128 stands for zero in the data rows.
Here is a table of points, one per row:
[182 167 113  98 111 135  60 170 166  81  90 136 103 119  58  90 137 100
 118 147 134 163 110 104 105  57 162 143 137  88  82 162 121 163 105 182
 141 127 139 124 104 204 151 149 144 118 107 172]
[134  70 102 100 148 169 117 133 128 141 135 156 129 123 136 129 116 153
 112 136 115  95 152 139 113 176  93  79 141 113 127 149 107 158 118 128
 156  54 129 102 133 154 160 146 198 150 142 136]
[158 133  75 159 133  86 130 119 175 192 177 174  97 147 114 123 157 108
  69 114  91 117 124  96 143 107 138 119 174 148 174  95  99  97  90  93
 103 112  98  85  95 108 100 162 118 125 112 221]
[168 113 108  56 161 136  93  82 114 134 138  98 124 180 168  83 165 161
 119 168 101 113 111 133 179 179 204 106  79 131 142 126 182 130 176 133
  87 170 132  65  90 136  84 164 134 131 150 130]
[ 72  77 134 100 141 116 107  94 133 193 171 177 134 135 126 137 143 117
  91 152 105 146 131 151  76 159  67 168 149 156  94 102 127 169 146 140
 134 148 113 169 132 155 124  78  96  96 135 141]
[ 74 105 151 115  88  86 100  56 121  91 114 100 111  89 128 115 129 134
 118 123 147 126 108 138 118 146  78 120 132  66 100 113 168  66 101 202
 141  96 152  91 155 153  57 132 112 157 111 165]
[ 96 182 151 108 150 109 161 168  65 130  75 122  96  73 169 172 172 152
 158 144 113 134 142 120  95 145 147 136 134 158 102 119 123  96 126 161
  81  90 103 153 118 127 117 132  65 176 148 154]
[131  98 150 177 147 177 157  97 100 137 165 112 113 104 146 140  68 160
 163 102 165 102 126 143 187 107 178 117 110  84  90 141 127 142 121 115
 116 151 127 148 145 122  84  83 141  78 137 185]
[115  69 113 105  75 155 154 185 106 163 179  43 171 137 143 126 157 101
 136 158 112 105 136 113 164  49 127 157 148 116 150 161 106 113 149 136
 126 109 107 138 178 178 133 127 101 192 163 146]
[191 105 100 181 129  88 171 120 116 143 141  84 167  93 143 153 182 117
 134 197 116 197 163  63 149 170 135 120 111  60 124  87  97 134  96 125
 170 120 113 152 114  89 140 119 168 112 106 133]
[108 119 157  82 166 124 176 167 176 186  75 154 110 161 109 125 160 183
 151  84 110 163 112  56 128 153 152  79 102 108 119 103 164  97 152 143
 156 150 141  89 212 146 182  97 140 121 148 135]
[ 99 128 109 143  96 125 127 100 153 159 121  84  39 174 148 174 100 110
  91 175 130 154 135 115  81 101 176 110 185 159 136 157 180  90 111 116
 139 141  88 110 124 135 113 107 183 130 131  70]
[111 131 158 124 111 156 105 190 159  97 144 175 122  99 133 106  97 115
 105 150 137 180 221 147 171 108 102  78  84 179 114 125 162 130 120 145
 141 177 142 109 105  65 117 122 107 160 183 161]
[ 67 112  68 146 112 135 101 177 160  85 119 158 175 100 163 155 120 136
 144 152  70 147 118 106 104 127 126 110 138 111 124  79 131 165 168  93
  98 132 172 162 178 126  52 169 161 111 129 131]
[113 148  73 101 125 148 199  63 130  90  98 108 123  64 135  82  94  91
 119  68  99 158 158 102 123 108 146 146 130 171 114 121 115 186 165 117
 125 100  42  89 130 124 112 109 121 116 106 111]
[140  93 128 145  98 114 110 135 124 113  74 114 130 115 139 123 186 181
 155 171 164  83 122 123  90  83 109  86 108 168 130 114 107 144 124  82
 186 141 109  57  56 129  89 108  92 124 142 107]
[124 212 107  50 103 119 126 138 114 101 154 125 148 171 137 116 130 159
 117 140 174  65 100 109  99 198 113 151 143 156 119 160  94 142 123 132
 174 117 106 146 152 116 112 141 136  99 123 144]
[177 146 113 135 117 145 116 171 132 120 158 115  87 123 197 114 143 135
 128  98 143  93 122 134  42 105  81 184  66  95 192  96 151 139 115 127
 113 169 140 130 142 120 151 120 122  65 112 136]
[134 136 123 151  93 104 111 100  54 141 130 200  99 108 169 140 127 168
  89  91 136 139  70 102 153  72 146 181 107 114 143 129 112 183 117 118
 113 145 157 135 152  88 145 106 166 234 109  99]
[ 98 169 163 143  92 182 116 114 161 141 136 161 197 113 194 140 172  66
 152 136 146 120 107 130 139 150 140 112  83 131  99 112 168 127  50 126
 144 173  73 136 104 170 153 115 155 150  91 114]
[115 134 137 128 127 171 119 130 200 174  83  57 103  88 105 119 131 152
 106 157 113  87 138 212 124 128 178 153 118 131 140 143 118 182 112 118
 151 107 152 136 183  41 130 133 122 144  79 128]
[138 134 144 131  90  86 133 136 101 169 102 136  78  98  98 177 145  25
 153 112  87  60 112 166 152 137  96  89 107  91 104 151 149 132 163 130
 110 151 139 128 115  87 161 150 153  90  87 156]
[123 122 159 138 179 139  83 158  71  99 161 138 117 145 134 217 120 153
  87 110 149 161 117 122 115 113 146 115 150 113 120 115 167 109 152  67
 187  84 101  72 122 118 140 171 115 126  65 140]
[157 149 152 156  96 163 109 163 111 159  85  99 111 126 161 116  70 150
  82  96 102 113 135  72 128 148 106  64 158 128 123 172  47  92 117 115
 138 145 163 156 104 152 109  64 120  89 141 126]
[170 160  68 114 156 163  75  81 123 160 174 140 168 104 127 189 121 173
 163 134 127 108 170 145 111  85  94  77 150 103  95 129 101 106 161 168
  98 136 115 106 124 101 191 125  81 131 123  82]
[ 97 109 153 101  74  83  96  93 121 138 149 157 146 101 140  78 111 129
 144 134  80 158 165 105  83 110 166 167  65 114 118 177  92  75 162  79
 132 114 157 126 109 103 172 130 110 103 108 115]
[120 196 131 145 115 154 112 145  70 151 151 107 155 138  95 114 115 130
 153 135 110 116 173 112 111 113 156 108 166 151 132  63 171 129 135 161
  81 155 152 149 127 155  99 140 134 106  84 102]
[148 162 152 173 187  90 114 146 140 138 163  89 116 150 143  88 148 136
 204  54  76 157 117 177 111 128  97 123 125 149  80 139 123 163 144  52
 149 113 109 127 130 161  91 112 134 171 143 128]
[109 131  88 102 114 106 115 164 136 129 120 148 118 166 166  84 175  88
 121  69 191 107 150 113 200 115 146  94 156  84 126 138 149 143 147 131
 169  97 122 191 134  84  86 130  69 107 122  81]
[101 103 127 129  83  82 165 157  96 117 157 108 174 117  34 164 147 187
 106  94 109 125 112 113 132 124 126 115 101 191 136 174 185 192  67 140
 114 141 134 116 144 126 130 149 100  70 125 117]
[138 141  97 200 102 241 160  97 137 111 110 171 110 196 100 110 198 153
 130 164 142 175  85 131 144 123  89 142  77 173 107 166 154  77 154 130
  74  18 174 150 116 116 127  96 123 103 112 131]
[125 114 156 166 154 142 128 128 131 133 150 154 106 146 162 133  67 133
 160 141  96 104 173  70 140 179 114 162 104 111 140 225 155 190 104 171
 127  91  94 140  97 156 126 172 128 144 121 117]
[103  63 112  63 180 115 165 174 123 108 134 145  97 133 120 138 113 129
 137 135 134 149 117 172 133 100 161 141 125 109 127 128 112 105 105 145
 125 116 130 173  57 163 119  86 137  95  67  66]
[145 129 104 120 127 177 121 151  96 188 124 139 131  94  81 140 118  62
 127 135 163 166  80 121 116 183 154 203 160 115  93 158 134  95 123  58
 154 151 158  87 122 134  85 182  87 123 189  87]
[125 100 108 116 127 110 116 146 106  54 123 141 143 141 132 109  97  92
 166 173 123  65 149 101 154 131 119 162 152 162  92 122 163  91 124  69
 103 131 112 104 174  97 179  56 167 126 113 165]
[122 111 118  77  95 113  79 107 120 145 135  93 112 188  98 135 102 135
 214 119 169 189 122 119 166 176 144 115 138 190 123  87  84 173 102 122
 130 137 173 170 102 125 143 112 102 185  70 162]
[110 148  98 207 131  32  65 144 130 156  83  94 161 151 147 144  66 107
  86 154 182 135 131 148 142 140 148 146  65 137 135 111 129 143 189 136
  96  82  99 135 139 162 171 139 112  96 153 135]
[133 132 169 179 100 148 172 124 133  88 110 170 108 160 115 102 119 144
 158 139 136 114 200 144 112 163 142 157 183  67 202 107 128 140 137 120
 145 147 125 102 143 165 143 134  58 127 100 150]
[ 91 142 140 101 145 153 166  74 126  93 153 113  83 136  90 131  99  88
 128 166 161 127  79 101  97  88 101  55  72  92 138 105 116 151 125  70
 118 146 107 186 139 129 154 168  91 135 185 162]
[162  94 119 132 181 136 123 126  98 113  89 123 151  82 123 101 165 118
  46 105 165 104 157 139  82 161 158 109 132 135 134 145 143 147 131  80
  71 158 146 186 136 147 138 100 125 178 102 155]
[123 106 135 127 169 152 147 151 107 167 101 119 116 145 134 120 128 126
 129 111 200 162 147 122 127 108  74 174 102 129 121 143  67 150 147 187
  90 175  91  81 158  97  87 141 169 114  96 163]
[141 119 118 146 186 111 114  96 130  96 151 106 154 135 162 105 138  94
 122 121 103 155 105 136  95 109 149 135 169 147 120 164 165 122  71 191
 161 132 157 148 151  94 157  91  89 106 175 165]
[193  90 136 143 129 150 120  83 158 155  69 154 146 114 119 124  92 172
 122 115 120  97 110 126 179 112  98 146 124 172 130  96 159 100 128 123
 171 155 102 166 178 188 142 165  90 134 117  97]
[154 126 141 135  97 107 207 174 158 123 139 133 175 161 139  86  59 174
 110 159 112 121  39 164 101 135 131 124 154 107  47  96 134 120 147 159
 112 142  88 140  70  76 149 165 116 162 120 132]
[138  86 202 146  64 165 130 114 107  91 163 116 137 141 131 131 162  92
  87  56 116 137 122 161 106 145 165 112 144 174 129  82  89 112 187 179
 148 108 130 138 118 133 162 161 167 113 146 133]
[164 135 140  94 102 140 119 115 161 140  87 133 194 164  78 191 102 109
 138  68 128 112 139 136  80 125 151 145 116  61 184 124 162 145 121 126
  87  85 106 113  90 105  91  49 154 160 195 124]
[147 133 175 121 165 124 126 126  94 170 116 130 143  75 125  68 112  98
 160 166 146 152  72 110 122  97  79 108 204 149 215 140 180 149 187 147
 159  90 158 132 100  95 129 109 169 136 130  96]
[140 130 192 107 171 100 161  97 156 119 108 186 144 135 164 172 136 102
 166 158 144  80 135 109 140  91 189 144 149 180 102 104  70 159 109 157
 121  86 188 115 137 147 108 163 134  92 174 130]
[122 104 119 144 162 123 129 133 186 121 158  81 146  94 148 134 100 127
 167  77 182 115 121  85 121 145 105 128 123 153 167 136 124  54 102 113
  90 123 164 122 104 111 146 199 139 142 107 123]
[164 152  75 112 109 115 195 137 149 107 150 136 103 107 169 165 101 108
 115 131 140 164 113 187 157 174 109  92 142 128 137 141 124 147 130 141
 130 136 213  60 148 190 153  95 106 146 126  96]
[181 168 172 102 129 103 109 142 182 105 206 134  85  55  78 154 139 163
 116 158 126 128 124 124 175 149 129 161 108 152 157 125 126  94 173 123
 131 119  87 162 143 140  76  86 137 133 135 116]
[ 38 146 120 152 158 159  83 165 110 128 138 122 125 101  91  84 127 127
 111 126  96 105  78 137 169 153 145 141 121 100 166  57  75 127  79 144
 110 107 104  89 118 121 163 103 117 115 156 100]
[167 118 164  84  97 129 113 125 110 101  87  92  92 160 148 132 142 146
 122 116  91 173 156 154 170 115  65 160 172 109  96  90 144 135  58 103
  83 109 117 136 134 111 153 170 139  83 187  90]
[112 127 122 179 154 110 150 109 138 101 151 104 101 171  60 120 136  96
 101 128 121  52 180  90 117 142 105 156 103 117  62  84 136 130 139 167
 162 152 180 122 113 122 117 117 142 178 154  70]
[ 72 160 178 143 134 112 123  88 204  89 119  99 159 126 123 144 193 165
 107 131 129 136 118 131 164 123 110 145 192  92 130 186 114 156 185  94
  91 191 141 123  87 130 157 121 134 121 117 128]
[123  99  69 175 119 103 116 125 124 102 127 180  85 115  99 113 151 167
 206 112 149 134 113 180 112 163 155 104 160 147 155 171  91  91 131 164
 132 182  82 156 149 135 152 151 179 127 190 102]
[162 115 153 121 163 124 127 128 117  77  91 138 159 186 111 151 114  84
 112 142  68 145  95 146 120 130 100  88 102 133 185 159  71  88 106 146
 128 164  98 112 187 106  80 135  94 147  92  74]
[103 177 145 115 128  79 162 112 116 173 150 152 169 137 112  62 125 135
  97 134 173 136 186 185 115  91 125 107 115 102 134 124 125  92  79  85
 111  93 135 133 163 153 120 148 171 120 120 111]
[ 86 177  67 110 158 129 164 109  94 127  92 119 159 143 136 164 110 137
 124 109  86 126 149 164 166  98 107 183  87 140 174 124 133  78 143 126
 218 160 166 175  67 132 141 147 176 126 141 205]
Along one direction, these points spread out more than along any other. Take the direction at right angles to it along which they spread out most. Go by this last direction. Where along it does each point below lie, from 0 to 99? The average is 50, and the first point in the table lies past the average. One standard deviation of the points above along it is 16.
[177 146 113 135 117 145 116 171 132 120 158 115  87 123 197 114 143 135
 128  98 143  93 122 134  42 105  81 184  66  95 192  96 151 139 115 127
 113 169 140 130 142 120 151 120 122  65 112 136] 35
[138  86 202 146  64 165 130 114 107  91 163 116 137 141 131 131 162  92
  87  56 116 137 122 161 106 145 165 112 144 174 129  82  89 112 187 179
 148 108 130 138 118 133 162 161 167 113 146 133] 65
[164 152  75 112 109 115 195 137 149 107 150 136 103 107 169 165 101 108
 115 131 140 164 113 187 157 174 109  92 142 128 137 141 124 147 130 141
 130 136 213  60 148 190 153  95 106 146 126  96] 44
[ 97 109 153 101  74  83  96  93 121 138 149 157 146 101 140  78 111 129
 144 134  80 158 165 105  83 110 166 167  65 114 118 177  92  75 162  79
 132 114 157 126 109 103 172 130 110 103 108 115] 48
[138 141  97 200 102 241 160  97 137 111 110 171 110 196 100 110 198 153
 130 164 142 175  85 131 144 123  89 142  77 173 107 166 154  77 154 130
  74  18 174 150 116 116 127  96 123 103 112 131] 50
[115 134 137 128 127 171 119 130 200 174  83  57 103  88 105 119 131 152
 106 157 113  87 138 212 124 128 178 153 118 131 140 143 118 182 112 118
 151 107 152 136 183  41 130 133 122 144  79 128] 43
[141 119 118 146 186 111 114  96 130  96 151 106 154 135 162 105 138  94
 122 121 103 155 105 136  95 109 149 135 169 147 120 164 165 122  71 191
 161 132 157 148 151  94 157  91  89 106 175 165] 66
[168 113 108  56 161 136  93  82 114 134 138  98 124 180 168  83 165 161
 119 168 101 113 111 133 179 179 204 106  79 131 142 126 182 130 176 133
  87 170 132  65  90 136  84 164 134 131 150 130] 44
[122 104 119 144 162 123 129 133 186 121 158  81 146  94 148 134 100 127
 167  77 182 115 121  85 121 145 105 128 123 153 167 136 124  54 102 113
  90 123 164 122 104 111 146 199 139 142 107 123] 35
[140  93 128 145  98 114 110 135 124 113  74 114 130 115 139 123 186 181
 155 171 164  83 122 123  90  83 109  86 108 168 130 114 107 144 124  82
 186 141 109  57  56 129  89 108  92 124 142 107] 36
[123  99  69 175 119 103 116 125 124 102 127 180  85 115  99 113 151 167
 206 112 149 134 113 180 112 163 155 104 160 147 155 171  91  91 131 164
 132 182  82 156 149 135 152 151 179 127 190 102] 48
[157 149 152 156  96 163 109 163 111 159  85  99 111 126 161 116  70 150
  82  96 102 113 135  72 128 148 106  64 158 128 123 172  47  92 117 115
 138 145 163 156 104 152 109  64 120  89 141 126] 31
[182 167 113  98 111 135  60 170 166  81  90 136 103 119  58  90 137 100
 118 147 134 163 110 104 105  57 162 143 137  88  82 162 121 163 105 182
 141 127 139 124 104 204 151 149 144 118 107 172] 64
[103 177 145 115 128  79 162 112 116 173 150 152 169 137 112  62 125 135
  97 134 173 136 186 185 115  91 125 107 115 102 134 124 125  92  79  85
 111  93 135 133 163 153 120 148 171 120 120 111] 51
[101 103 127 129  83  82 165 157  96 117 157 108 174 117  34 164 147 187
 106  94 109 125 112 113 132 124 126 115 101 191 136 174 185 192  67 140
 114 141 134 116 144 126 130 149 100  70 125 117] 73
